In the rows, 128 means zero.
One turn sends every row of this set to another row. A few are shown first. Where does it send the rows asked after them?
z_336: [155 131 125  96 116 114 155 135  96 102 112 112 142 101 127]
z_238: [118 136 128  96  81 107 130 140  99  88  80 136 144 115 158]
z_376: [133 130 158  85 118 117 161 145 106 114 108 106 146 118 136]
z_948: [112 159 167  99  96 132 163 131 101  89  93 128 144  97 135]
z_242: [ 92 116 114 126 115 139 119 111 100 112 106 130 132 129 149]
z_99: [115 122 132 139 118 145 134 138  73 111 115 114 139 138 123]
z_304: [ 94 139 149  93  82 131 143 145  84  98 106 144 147  99 131]
z_897: [125 159 152 109  82 126 153 130 100 104  89 123 165  85 122]
z_960: [112 128 116 131 122 136 118 121  78 110 113 109 139 132 128]
z_769: [131 112 152 137 109 138 151 122 127 104  57 129 122  93 135]
z_17: [126 143 136 113  73 106 117 134 103  93 100 135 151 106 144]
z_269: [ 98 133 136  85  86 122 146 148  87  91  85 141 142 110 149]
z_123: [105 115 132 100 126 110 149 116 109  97  66 122 124  79 116]
z_918: [108 115 142 132 112 128 143 134 142 116  76 125 140  73 122]
z_627: [139 143 134 118  90 108 143 149 104 100  83 132 169  89 127]
z_867: [106 121 151 131 119 131 144 129 139 120  77 122 146  75 116]
z_51: [146 129 161  93 101 128 164 140  93 118 106 109 146 116 127]
z_116: [102 123 128 118 119 135 125 129  83 122  92 101 145 148 139]
z_686: [102 126 137 121 122 141 157 118 127 109  73 123 134  69 118]
z_433: [111 145 149 111  74 121 125 137  94 100 116 140 153  96 128]
z_792: [119 135 124 138 119 138 126 121  83 102 116 104 134 136 132]
z_380: [117 109 156 136 108 129 142 136 143 111  70 129 130  88 133]
z_493: [102 128 118 117 119 134 137 135  84 121  89  95 153 143 136]
z_102: [104 117 128 126 117 143 140 146  75 122  98 108 151 141 126]
z_207: [103 108 109 135 107 143 119 117  91 115 105 137 136 125 140]
z_244: [105 129 118 123 124 129 117 122  88 113 103 101 143 141 138]
z_89: [102 107 117 133  94 148 123 119  87 129  97 132 146 127 135]
z_190: [120 113 156 132 102 141 153 124 130 104  63 129 117  89 137]
z_888: [124 113 160 141 111 129 140 131 139 117  68 126 138  90 127]
z_381: [111 139 115 124 119 130 129 119  89 109  99  92 143 140 140]
z_811: [134 113 135 117 106 113 143 107 103  94  60 124 118  86 119]
z_453: [138 110 165 130  93 116 135 113 107 108  68 124 125  94 112]
z_704: [112 121 124 130 115 147 126 127  67 116 107 114 139 134 123]
z_923: [139 132 135  86 127 108 156 142 107 104 111 108 144 109 136]
z_410: [ 89 114 127 124  95 149 125 114  94 134  94 122 149 132 141]
z_420: [118 142 159 101 112 119 159 149 105  77  88 141 135 106 147]
z_543: [111 111 180 120 104 115 137 125 117 119  79 122 136  93 106]
z_165: [ 91 114 160 102 124 111 145 127 118 112  78 121 135  85 108]
z_520: [134 132 138 112 109 105 147 159 108  83  82 144 151 101 142]
z_219: [105 118 130 122 113 146 131 132  70 123  95 109 143 145 130]
z_607: [106 123 132 125 108 139 153 121 129 111  73 123 134  65 119]
z_702: [ 83 120 125 119 108 143 123 108 102 123 100 120 140 133 149]
z_221: [118 120 138 125 116 145 161 114 119  99  60 127 119  80 129]
z_996: [114 121 141 125 102 147 159 114 123 104  65 124 120  75 129]
z_697: [159 130 141 100 101 126 160 134  87 111 109 112 144 104 122]

z_897 turns into z_420
z_116 turns into z_960
z_376 turns into z_336
And these:
z_453 turns into z_165
z_410 turns into z_242
z_918 turns into z_996
z_792 turns into z_102
z_433 turns into z_269
z_888 turns into z_686

One turn sends every row of this set to another row. A few are shown first. Where does it send the rows asked after them?
z_124: [109 123 136 133 137 137 140 107 104 136 127 135 120  85 121 119 123 135
 147 137 143 137 162]
z_240: [100 112 140 138 130 106 136 109 132 121 114 112 120 123 130 151 159 105
 150 134 134 148 136]
z_537: [111 130 138 133 146 115 114 123 124 166 115 120 129 138 139 138 103 115
 121 139 151 115 133]
z_155: [119 104  99 122 104 114 124 124 129 144 121 120 152 144 135  98 153 135
 140 139 107 121 109]
z_763: [123 104 138 118  99 147 144 140 139 116 118 116 110 145 113 145 138 149
 151 144 113 120 117]
z_65: [114 155 112 117 141 140 139 111 115 132 110 130 112 111 119 140  98 144
 138 139 117 127 144]
z_907: [135 117 127 129 128 130 100 141 126 162 115 146 129 136 132 129 102 106
 116 126 115 129 110]
z_586: [104 112 138 143 126 112 136 107 136 120 110 116 114 129 134 149 158  96
 151 137 130 139 139]
z_383: [127 140 110 145 136 142 135 117 100 162 132 106 123 135 127 141 126 137
 127 128 123 136 124]
z_456: [126 111 139 142 100 133 129 124 151 102 114 153 135 119 138 121 101 149
 117 110 109 113 113]
z_990: [126 115 149  98 138 144 120 134 133 145 120 170 135 104 119 103 117 112
 132 133 134 109 144]
z_641: [133 124 128 120 108 169 136 119 120 146 124 163 129  98 118 108 134 125
 146 125 107 130 143]
z_110: [106 108 140 142 132 110 134 108 139 122 111 115 119 118 131 152 164 100
 145 132 126 140 141]
z_904: [126 114 140 100 131 135 125 131 136 139 125 179 137 103 124 107 115 110
 142 142 138 108 138]
z_20: [128 134 110 114 128 108 113 135 119  93 115 121 151 121 135 140 128 101
 123 125 109 114 128]
z_348: [127 132 113 104 125 104 113 140 124  91 121 119 147 116 132 137 131 111
 118 128 105 115 128]
z_653: [132 135 116 110 120 100 120 135 122  88 127 119 143 121 138 134 128 109
 116 131 109 113 125]
z_643: [114 116 151 131 130 114 128  97 154 140 100 135 164 128 148 107 144 123
 125 119 131  96 144]
z_683: [118 127 132 134 147 113 121 125 122 155 126 121 129 145 138 146 107 123
 122 145 157 111 128]
z_503: [134 111 140 142 103 139 124 122 146 108 116 150 139 117 140 123  97 148
 126  95 106 111 123]
z_241: [126 142 154  97 161 146 152 127 136 108 127 127 137 122 114 133 142 135
 135 108 137 113 118]
z_594: [118 104 126 137 149 119 151 103 144 130 131 145 126 107 122 115 145 147
 146 104 124 150  96]
z_288: [119 157 118 111 140 139 132 121 105 135 115 120 116 111 119 130 100 139
 132 137 116 134 145]
z_633: [126 107 100 118 109 113 131 119 134 145 120 121 149 137 135  98 155 140
 147 144 105 119 110]
z_869: [123 123 153 132 130 125 133  93 153 140 101 136 160 133 149 105 146 126
 130 120 131  93 140]
z_528: [115 104 137 118  96 153 137 144 142 122 120 114 109 143 115 144 137 147
 147 136 113 127 117]
z_394: [119  95 130 138 144 121 149 104 138 129 131 149 129 111 121 107 144 155
 148 103 125 149 105]
z_553: [118 111 135 116  96 158 140 144 135 121 125 109 112 146 117 142 134 144
 155 132 120 122 120]
z_961: [126 135 152  99 155 144 153 130 138 105 136 124 131 122 113 130 146 136
 120 109 133 104 121]
z_639: [120 127 157 131 126 117 132  95 154 141 105 128 161 123 151 111 147 127
 124 118 129  96 144]
z_82: [121 101 126 140 147 120 150 102 140 122 134 151 118 110 124 112 135 145
 152 103 126 150 100]
z_486: [129  91 133 133 139 128 114 134 119 165 135 158 143 112 129 108 133 107
 131 128 144 128 116]
z_804: [119 129 154 133 122 123 140  97 155 140 110 127 158 126 151 109 147 120
 122 111 129  89 135]
z_873: [125 106  92 119 113 114 127 121 129 139 124 123 150 141 137  92 147 136
 146 139 110 113 108]
z_367: [119 139 158  95 156 144 147 131 143 110 129 123 138 120 114 134 142 139
 124 109 137 109 119]
z_941: [108 128 132 139 126 147 146 106 107 130 134 141 127  91 125 118 127 142
 141 138 146 127 159]
z_335: [121 135 115 141 130 136 128 120  99 169 123 102 128 134 128 130 122 140
 133 138 130 140 123]
z_278: [128 113 137 138 101 129 123 124 151 107 116 148 137 115 139 123  97 153
 120 103 104 119 118]
z_76: [116 112 141 115  96 152 139 142 134 121 124 111 110 142 114 145 133 149
 149 126 112 136 121]
z_464: [127 110  98 118 109 108 137 118 136 144 114 124 151 135 136 101 149 137
 150 143 108 116  99]
z_261: [120 138 116 102 128 106 113 140 124  99 115 117 150 123 132 140 130 104
 120 126 109 117 128]
z_406: [139  96 134 139 125 128 116 134 120 158 145 159 144 118 135 116 138  99
 129 126 143 126 120]
z_808: [142 119 125 123 129 129 108 136 135 166 115 147 125 144 134 141 107 101
 126 128 113 121 114]
z_500: [131 110 137 131 107 132 119 124 146 109 113 153 142 118 135 119 101 148
 117  95  99 115 124]
z_755: [114 110 140 140 127 107 142 104 138 123 112 111 118 117 132 155 162  97
 149 127 122 131 140]
z_218: [120 136 162  93 158 141 150 123 140 111 124 127 138 119 113 133 138 144
 132 105 137 114 127]
z_488: [131 112 138 123 108 168 129 126 112 146 121 155 122  98 113 107 126 132
 143 130 111 137 148]
z_339: [119  99 124 140 151 123 156 103 146 127 124 148 124 105 119 120 145 141
 148 103 119 139  95]

z_155 turns into z_643
z_804 turns into z_456
And these:
z_241 turns into z_553
z_367 turns into z_528
z_335 turns into z_537
z_808 turns into z_406

One turn sends every row of this set to another row. A few are shown first. Where does it send the rows asked after them?
z_28: [117 138 120 132 134 120 153  93 170 170 150 129 123]
z_295: [123 129 117 128 120 121 140  85 173 167 155 141 125]
z_630: [110 156  86 125 160 148 127  65 184 161 131 157 110]
z_50: [144 151  75 102 131  98 114 105 173 153 117 153 121]
z_47: [150 143  99 124 121 143 102  75 158 138 120 162  99]
z_178: [128 126 107 151 137 122 126 105 145 137 114 136  82]
z_924: [133 139 120 102 139 145 122  86 201 169 104 146 114]
z_809: [116 139 127 117 158 153 141 108 192 174 120 146 112]
z_596: [117 147  74 119 143 145 114  70 183 159 134 173 110]
z_179: [140 145 121 130 141 160 113  69 164 149 124 152  97]
z_884: [115 141 109 134 133 113 160 111 165 167 140 125 121]
z_814: [130 161  78 106 148 106 128 134 166 173 122 150 112]
z_199: [127 158 124 136 160 162 131  91 158 160 122 140  90]
z_527: [144 142 101  96 127 125 111  83 195 158 102 147 118]
z_921: [138 164  79 129 141 130 126 126 140 150 110 146  87]
z_876: [125 160 103 103 155 132 132 127 181 190 111 141 103]
z_308: [103 161  82 130 169 146 144  83 181 159 118 144 107]
z_22: [111 149  53 124 140 137 134 110 175 151 110 163 104]
z_490: [104 157  65 129 159 141 147 106 176 154 108 147 104]
z_4: [130 139 113 147 151 116 116  87 141 150 135 136  84]
z_462: [130 123 110 144 132 129 109 103 143 153 136 156  79]
z_468: [144 135  98 104 127 118 112  78 191 143 114 154 128]
z_297: [128 119 106 148 129 128 118 110 145 143 121 149  80]
z_37: [128 136 110 150 148 116 124  94 143 140 121 130  83]
z_267: [127 127  91 126 105 108 142 112 165 158 140 144 123]
z_283: [130 129 123 112 142 145 126  79 200 154 115 150 123]
z_654: [150 152  76 123 121 128 109 105 146 139 113 159  95]
z_404: [117 155 105 115 162 133 142 135 175 183 124 146 107]
z_416: [128 123 104 125 106 115 135  94 170 161 150 149 125]
z_787: [118 143  57 118 132 140 118  92 177 153 123 176 106]
z_399: [124 147 122 106 153 148 132 107 194 185 110 142 106]
z_275: [146 154  83  94 129 108 112 102 182 164 103 146 115]
z_161: [121 135  94 131 118 107 155 120 162 160 135 132 120]
z_959: [136 164  84  97 143 111 122 125 175 180 108 143 107]
z_18: [127 167 103 136 160 147 138 119 146 160 114 137  85]
z_476: [130 134 113 144 143 123 109  92 141 157 143 149  81]

z_178 turns into z_297
z_924 turns into z_399
z_814 turns into z_50
And these:
z_596 turns into z_630
z_199 turns into z_18
z_416 turns into z_295

One turn sends every row of this set to another row. A few are shown first. Where does it send the rows asked after them?
z_441: [102 113 128 159 122  93 156 155 110 119 132  84  86 128 107 140 136 127]
z_434: [148 117 136 137 120 117 142 143 143 127 126  64 124  98 112 138 160 103]
z_175: [143 111 141 127 121 115 145 148 143 131 132  68 120  94 108 132 167 109]
z_74: [132 117 175 144 133 112 129 163 129 127 111 117 118 144 141 113 140 134]
z_548: [133 165 139 140 158 130 129 164 130 145 135  95 135 106 107 132 115 148]
z_678: [150 113 154 140 130 115 147 137 141 139 134  69 122  94 109 146 159 103]
z_400: [ 91 123 162 163 117 114 124 167 104 131 125  84 101 129 113 161 120 147]
z_692: [ 78 139 124 137 132 107 149 163 108 127 130  90 124 102 102 158 135 133]
z_474: [ 89 128 162 165 116 116 117 170 102 135 130  87 107 129 117 158 126 144]
z_838: [122 112 176 152 142 113 127 154 135 124 116 118 133 137 145 117 152 135]
z_141: [133 159 139 144 168 128 127 166 133 152 133  91 140 107 110 129 116 143]
z_368: [129 111 172 149 139 112 116 162 134 126 115 117 129 139 144 114 149 128]
z_513: [149 118 143 136 129 112 139 140 144 133 133  67 126  96 110 137 159  98]
z_499: [109 109 126 164 121  95 155 157 105 121 130  83  89 130 109 140 137 117]
z_260: [131 151 136 148 171 128 134 159 134 156 129  92 135 109 103 128 120 149]
z_858: [135 159 139 145 157 129 128 161 129 144 132  83 146 110 103 135 115 155]
z_320: [ 78 134 130 137 129 104 152 167 110 126 132  86 123 105 105 162 137 140]
z_411: [131 114 173 147 133 108 119 169 130 127 114 115 122 144 141 116 152 134]

z_434 turns into z_411
z_400 turns into z_320
And these:
z_858 turns into z_175
z_368 turns into z_141
z_838 turns into z_260
z_499 turns into z_474

